Each path below is one point turned by a fixed rotation once a step. After each direction that follows a path, write how fast that rotation turns it, in degrees per step (0 if it stays still).
Each turn is a multiple of 5 degrees from 10 to 175, or 0.
Each row of a path follows its step; steps can be skipped.
path 1
step 0: [-13  -9 -10  17  71  -1  -3 -13   6 -10 -28   6  31 -17 -21  -2  18  -9
 -20 -12  -9   2  12 -24  -2  20  14  -3  26 -13 -15]
step 1: [ 23 -46  20   3  14  -6  16 -34  -7  24  -3   8   0  18  -6  10  34 -31
   0   5  -1  32  -8  20  22  24   4 -20  -4 -24   5]
step 3: [ 15 -11  40   1  14 -20   8  15   4  11   5  13  34 -15   2  35  34 -25
  -2 -22  -1   5  23 -22 -31   9  -9 -26   5 -16  -2]
step 4: [ 11 -31  12 -23   7  20  24 -14  -3 -10  -1   2  23   9 -20   2   3  -8
 -25 -13  35   6 -43  11 -34  27   4  -2 -10 -10 -29]
step 5: [-13  33  17   0  33  17  20   6 -12  14  14  -4   7   8  -4  30  -2 -25
   0 -20  19  29  19  18 -24   5  44  12  13 -31   8]
step 6: [-23 -37  16  10  12   4  32  -3  -3  20   0 -29  37  -9  33  34  -1 -16
 -23  22  14  12 -14 -23  -5  -4   9  -4 -21   0 -13]
step 7: [-18  -9   6 -35  36  11  37  18   8  -9  -6 -26  -1 -16 -39   9  25   6
   5 -12  -4  19  -1  13   6 -19  15  -6  -1 -22 -38]
step 8: [ -5   2  34 -15  -4   7  14  -8   2  52  26  -1  15  -1  12  -6  12 -40
  -9   3   2  -2 -11  22  -6 -38  -9  12 -11 -39  -2]
step 10: [-10   2  -4 -34  36 -32   7 -18   8  11   8  10  28 -23  -5  10  14   4
 -12 -10  19 -40   7  -1 -30 -41  19  -9  11 -16  -7]
step 11: [  8 -11  16 -24  14  -6   7  -8  -8  13  -1 -11 -19  17   8   0   9 -10
 -61  28  28  12 -30  37  13 -20  26   2   5   5   1]
Directions:
[-10 -13   4  -2  -5  -2   5   1  -1  -1   4  -7 -11  -1  -2  -6  13  -7
   1  -1 -19  10   9  -7  15  -5  -7   8 -11   0  -5]
65
[ -6  14  -6   6   3   0  -1  14  -2  -9 -18   4  -8  -9 -14  -1  -8  -2
 -16  -3  -5  10  -3   0  -3   0   0  -2  -6  -7  -5]
155
[ -5 -11  -9  -9  -1  -2  -8  -3  -4 -17   4 -18  -3   0  -5   7 -13   8
   7  -8   5   3  -5  11   2   7  -9   4   5  -3 -10]
145
path 2
step 1: [ 19  13 -16  10  14 -24  11  22 -20  30 -19  15  -9  18   2 -31 -22  15
 -14  16  13  -2   9  -6   1 -11 -38 -47   8  -2  -8]
step 2: [ 52 -10   6   8  -1  -9  -4  -1  18  -2  20  22 -12 -19  26  -3  -8  -4
 -21  -4 -37   4  20  -5   5  -2  15 -14  -9   6  55]
step 3: [-15 -14  35  16 -30 -15   3 -22   5  27 -19   3   2 -14  -9  -7   2  27
  -4 -12  -5  25   3  37 -34  12 -17  14 -12 -26  17]
step 4: [ 21  29 -19  -6 -17  29 -22  -1 -22  -5 -14  -8  -2 -32  15  12  10   0
 -20 -16  22 -10  26  -9 -16 -19 -29  -1 -30 -17 -24]
step 5: [ -1  -2  15  10   5 -21  -4 -10 -35  -6  31   0 -11  -4   1  -4 -15 -37
 -12   1   6 -37  11  -7 -13 -19  28  40  16 -32  11]
step 7: [ 40  16 -29   4   0 -25   7   0 -23  18 -24 -24  -2  -9  32 -21 -10   9
  -6 -28 -14 -23 -11   3  35   3   4 -24   1  15  15]
step 8: [ 14 -18  38   2 -13  -9   6  14 -14  31  13  -5 -16 -35 -17   7   0 -28
   9 -10 -42  41  12   1  15  16  11   5  -2  -1  17]
step 9: [-19 -21   1  16 -23   1   9   4  -9  12 -24  23   7 -16  17  18  29  23
 -21 -22  22   2  11  -5   2  41  -3  11 -30 -20 -26]
step 10: [  1  17 -15 -29 -23   6 -25  -8  -4  20  19 -28 -38  -4   8 -11 -14 -14
 -13  -2  29 -33  41 -17   8   9 -12  25   3   9  -9]
step 11: [-11 -28  16  12  22  23 -20 -20  -8 -25   4  -5   1 -18 -24   5 -15  -2
  17  -6  17  -9   0 -24  25   7  24  15  31 -35  34]
Directions:
[ -3  -6   1   3  -5  -3   2   3   7  -6 -10  12  -4   9   4   3  13  -2
   0   3   7  11   6  21  -1   3  20   7   4  -5   2]
120
[-11  -3  -5 -12   4   2   3  -3   7 -11   8  -4  10  14   2  12   6   3
   6  11 -13   2 -10   4  -4  -7   0  -1   0  15 -11]
0
[ -1  -2  -3  10   0  -2   6 -14   0  -7  -3   9  17   1  17   5  -1   1
  -4 -10   0 -15 -11  -7   7   3   7   5  -9  -2   7]
160
[  7  -1   6  -2  -7   3   8   8   0  -2  -2  -6   5  11   5 -17   0   2
  -7  -2 -19  12  -7  -1   4   9   3 -16  -3  -4   9]
65
[-16   1  -3   4  -2   3  -2  -3   6  11  17   8  13 -10  -9   0   0   1
  -1  -6  -8   6  -6   5   1   2   2  -1  17 -15   1]
130
path 3
step 1: [ 17   2  23  30  -5  21   6  44 -10  11 -13  -9  12   2  -7   1  36  36
  14   5  38  17  31 -12   2  13  11  -1  22  24  24]
step 2: [-25 -16   3 -29   6 -13   2  -4 -21  -5   9   7  -6  56 -12  36  12   2
   7 -20   7  34 -16  -4 -47 -12  14 -16   8 -13 -19]
step 3: [ -1  -4  10  39  36 -10 -11   1 -37   6  -8  25   9 -31   5   3  10  19
 -11  41 -15  -3   4  20 -48  23 -13  -3  -8  16   7]
step 5: [ 19  -5  17  -7   0  23 -25   3  -7 -20  -3  16   2 -21  -2  29 -45  48
   2  -6  -4  -3  20 -20   3  42   5 -26  27   7   1]
step 6: [  9 -19  16   6  16  18  17  17 -26  19  -1 -42   8  22  39  14   8   3
  25  19  30  -9   0 -31 -10 -28  13  -3   4 -21 -31]
step 7: [-39 -15  -5  39  -4  -9  -8   9 -48 -35  -1  37   0  18  15  -1 -16   0
 -21 -21  -1  11  14  -9 -14  15  16  23  27  -4   9]
step 8: [ -2 -29 -25 -28  55  16 -32  39 -22  16  -7  -9 -15   5 -18 -12  27  -1
  21  25 -11  -5  18  18  -6  -9  -1   5   9   5  13]
step 9: [ 35   8  30  -6  10 -34   6  11  -7 -54   3  -3  10   6 -26   7  29   5
 -23  -6 -17   1  12 -35 -13  26  12 -15  15 -24  11]
step 10: [-10  10  17 -32  36  30  -7 -35 -15 -13  26   0  36  -2   6  10 -26   6
  25  28   8 -21  10  15 -28 -19  12 -12  20   9  -9]
step 11: [  9   4   7  49   3 -18  27  41  -6   4 -15   5  28   2 -21  24 -17   3
  12  18   4 -20   6 -23   0   8  40  36   8  14 -14]
Directions:
[ -3  -4   3 -14  -4   8   3   2  -3   7   1  -3   1  20   0  -8   1  -1
   8  10 -10  -5  -9  16   7  -6   5  -7   2 -11 -11]
175
[  3  -9  13  -4  12 -10  -3   0   5  -4  -5   2  -5  -1   2  -2   0  -6
   9  -2 -18  -1   8   4  13   5 -19   2  -2  -3  12]
80
[-10  -5   1 -17  11  -1 -10  -4   3   9   4 -11  -5   1  -2   8   0 -15
   5  -3  10  -4  -9 -13  -3 -15  -6   5   0   7  -2]
175
[  0  -1  -5 -13   9  -4  14 -15  -8   5 -10   9  13 -13 -10  -2   8   6
  -2   0 -10  -2 -12  -7   1  -1   6  -5   1   0   6]
60
[ -9 -18   2   2   0  -6 -11  -3   8  -7   4  -6  12   2 -12  -6  17   0
  -6   1   6  10   7  11  -7  -2   7  -7  -6  -1   6]
55
[-12  -1   0 -16  -2   0  10  -6   3  -7 -10   6  -2   7  -1   0  -9  -3
 -18  -1  -1   5  20   0  -3   1  -6  -2   5   8 -13]
145
[ -5  12  12   2   6  -1  -3 -11 -13  -7   2   1   9   1  14 -12   4 -10
  -7  12  13   5  -6  -1   9   7  -4   2  -8   0  -2]
110
path 4
step 0: [-46 -14  -2  33 -22  10   7  32  28  35   6   7   6  -2  -1  26  32  -1
 -11 -17  20  11 -10  24  -5 -11 -12 -12  26 -33  30]
step 1: [  9 -30  -2   9   0  21  -3  -1  35  33   2  28 -40   0   6  -3 -23  48
  12 -30   6   0  17  18   5 -21 -19  -5  31  23   7]
step 2: [-43  -1 -13   8  -3  12  19  34 -16  26 -54 -15 -18   4  45  15  -6   6
  22 -30   3  -9   9  23   4  -9  14   1   3  -6  21]
step 3: [ 12 -11  -7   3  -3 -12  -1  12  21  43   4  -9  -7   5   3  28   9  -9
  34 -21  -7  -2 -43  19 -27 -52  -3  -8  30  24  17]
step 4: [-11 -19   3  23  25  33 -24  28   0 -21 -26  22 -39  21   1  -1  -3  -2
  -9 -41   5  17 -10  31   0 -40  -8  -8  -4 -13  27]
step 5: [ 14  -9 -13  15 -17  28  35  13 -29  32   9 -27   3  -1  26  -7   5  11
  16 -21 -16  27   9  14  26 -58 -18  -5  13  -1  17]
step 6: [  5   9  -4  11   3  49 -23   9 -10  28  -8  17 -10  20  31  23 -23 -18
  22 -20  12   0 -26 -13 -26 -16 -18  36  29 -23  20]
step 8: [ 29  16 -13  35  17  32 -23  13 -32  26  -4  18  15  -9  41  -5  24  33
   1 -12 -22   8 -26  30 -15 -16   9   3  -7 -13  11]
step 9: [ -4   8   6  27 -24  44  11  32  -1  10  16  16 -16 -34   6  40 -18  -8
   0  19  -8  33 -28   8  -3  -7 -27 -20  13 -20  23]
step 10: [  0  -8   3   4  25  35  10  -8   3  55  -7  56 -16  -3   2 -26  12  24
  10  14   5 -10  -7  22  14  -9 -28  11  11 -22  20]
Directions:
[ -1 -17  -4   0  -5  -2   0   0 -13  -7  -2 -14   7  -4  -1  -7  15  11
  14   6   0  -3  -4   3  -6   3   5   5  11 -13   4]
130
[ -1   0  -4  -3  -3   8   5   5  -2  15   3  -7  -2   0 -13   1  -8 -15
   2  11  16 -15 -14  -3  -8  -1   7  -4  -3  -5   0]
110
[-12   8  -1   6   7   5 -11  -3  -3   1  -5   9  -3   7   7  -6  11  -8
  -7  -7   3 -10   8   2 -10   5   8  11  -8 -18   5]
170
[  5   0 -10 -23  -1  -9   2   4   3  -9  -7  -2  -7   9  -3   2  -1  -8
   4  -6  -3  -5   8   3   2 -22   5   2   0  -4  10]
35
[ -4 -11   7   3  -3   6  -6  -8   6 -15   4   1 -24 -13  -7   0 -10  -1
   4   3  -3  -4   2   0 -13  -2 -10   7  -5   0   0]
130
path 5
step 0: [-14  21  31  -9   4   8  40  11 -26  29  15  -5 -15  32   0 -12   9  15
  35  26   2  43 -11   6  26  31 -17 -18  19 -32 -10]
step 1: [ 20  16  52 -37  33  -3 -15   5 -14  39   6 -34  28  23  11  27  26  -6
  25  -8   1  -9 -13   1  -4   1 -16  29  -3 -14 -14]
step 2: [ 24  11  10  -3 -19  18 -48 -34  20  -2 -31 -18  28  12  -7  13  -5  34
   4  -9  17 -29 -17   1  25 -28 -23  18 -35   0 -28]
step 3: [ -9  10 -29  27 -27  29 -15 -21  42  13   2  -8   0   9  -6 -34  -3  36
   8  21   3  27   3  47  15  10   2  -4 -10  20 -45]
step 4: [-21  -4  -1  13  -5 -25  14  -2  23  26  41 -39  34   2   3 -31   1  -9
  33 -20   9   8  22  46 -29  28  22   5  30  -3  -7]
step 5: [ 20 -23  24 -18 -16 -57  21 -22  -3   7  34 -25  42  -8  13   0   0   0
  -6 -25  45 -20  20 -20  10 -17   0 -16   0  -7   1]
step 7: [-33 -25 -41 -11  13   0 -35  29 -14   3   4  32 -14 -15 -10 -25 -13  26
  18 -42   5  34 -18  38   6   1  -9  15   2 -14   4]
step 8: [-30 -21   2 -12  -1 -31  38  11  -8  39 -14 -20  -2  -5   1 -24  24  25
   5 -15  -6  18 -34  28  -8 -26 -15 -14  -4   3  56]
step 10: [-13  -4 -31 -13   6 -20 -35 -44  15 -45 -19  22  13  -1  12  16 -44  -1
 -22   8 -21 -16   7  14  13  -4  24  36 -12  13  19]
step 11: [-36 -28 -24  15 -23  13   9 -33 -15  -2  -1  40   9   8 -11 -20   0  19
 -25  17 -28   9  20  24  17  38  23 -21  -2 -18  35]
Directions:
[  6  14 -10   0 -10  -3  13   7  12   2   1   0  -8  19   4  -5  -8   1
   5  -3   7   0   4  -1 -10  -8   8   6  -6   8   9]
70
[ -9   3   1  -4  14  -7   0  -4  10   4  11  -5   9   7   3  23   1   0
  -6   5  11  -3  -6 -16  -4  -5  -2  -2   3   2   3]
90
[ -3   8   1   3 -10   4  18  -7   1   2   1   3   0   0   1  -6   7  11
 -14   5   1  -4   0  -4  15  -8 -10 -19  -7  -3   1]
125
[ -6   8  -8  -9   0   6   0   3  -3   5   0  -4   3   2   3   2  21  -1
  -6 -13 -14   3   4  -8   0   2  19  -2  -3   5 -12]
135
[ -5  -3 -20   9  15   3   9 -11  -1  -8   1   1  -3  14 -12  -2  10  -7
   5  -4   5   9  -5   9   2   9  -5  -2   0  -7  -1]
95
[  0  -2 -12   4   0   6  -4   3   7  17  -2  -3  -4  -2 -11   6 -16  12
  -4   1 -10   7   4   1  -6  -3   5 -11   8 -17  -1]
90
path 6
step 0: [ -6  25  23  11   0  15 -12  33 -19  24  43 -23   0  -5  33  -2   0  20
  10  22  14  12  32 -36 -32  19 -27  -6   1  34 -12]
step 1: [-10   3  12   8  -6   7 -26 -30 -21 -28 -27  19  15 -14  12   3 -23   1
  -6   0 -14 -13  10  29  16 -35 -10  25 -60   6  37]
step 2: [ -8  -4  -2  25  20  23  24  -4 -13   9  34  -8  -2 -17 -16  -3 -16 -20
  37 -16  21   3 -11 -32 -67  30 -10   0  -1  24  12]
step 4: [ 31 -21  -7  46  21  -9  15 -41 -13  24  14 -20  -3  19   8 -22  16  -3
  45   2   5  19   3  15 -11  43  10   0   7  33  -2]
step 5: [-24  -6  13   7   0 -16 -43  21 -36 -27   1  15 -25  -1   0  13 -18  13
 -12  -7  11  -6  46  -6   5 -46  36  -9  14  17 -24]
step 6: [  7 -29   1  -5   1  14  19 -42  12 -33  -2   4  24  47 -13  19  -5 -10
  43 -18   5   5  -6   3  26  33  -4  24   0  40  17]
step 8: [  6  -3  16  12 -36  11  24  -4   3 -32 -12   5 -27  53  15   6  25   7
  -7  36  -3  -8   1  25  30  36 -17  16  -3  11  39]
step 9: [ -8  14  19   7  10   7  -2  -6  17  25  50 -20 -20 -21  18 -32  11  18
  13 -22  21  41  36 -20   7 -41 -11 -14 -10  12   6]
step 10: [-58   2   1   5 -27  -4   0  18 -11 -52  -8  -4   9  -5  29  34  -6   7
 -12  18 -23  -9   3  19  -7  16 -13  15 -29  32  27]
step 11: [ 29  10  19   2   2  52  -8 -35 -10  31  17 -17  19 -12  -2   8 -13  -3
  14  -9  24  30  -9 -42 -23 -19 -28  17 -19  12  14]
Directions:
[ -4   1   6   4  -4   4   5  11  12   6   9  -3   7  -9   8   5   4   7
  -8   7   1   1  -3   2  -5  -7 -23   4 -16  -3  11]
35
[ -1  -4   9   0  -4  -1 -14   1  -2   1  -7 -10  19   8  -3   5  -1   1
  10  -4  -4 -18   2 -19   4  -2  -3  -2  -9   2  -4]
70
[  4   6 -10 -13  13  -5  10   7   8   8   0  -5   9   1  -3  -1  -1  -6
 -14   1 -10 -10 -10   2   6  -1   1  -2   0 -13 -16]
0
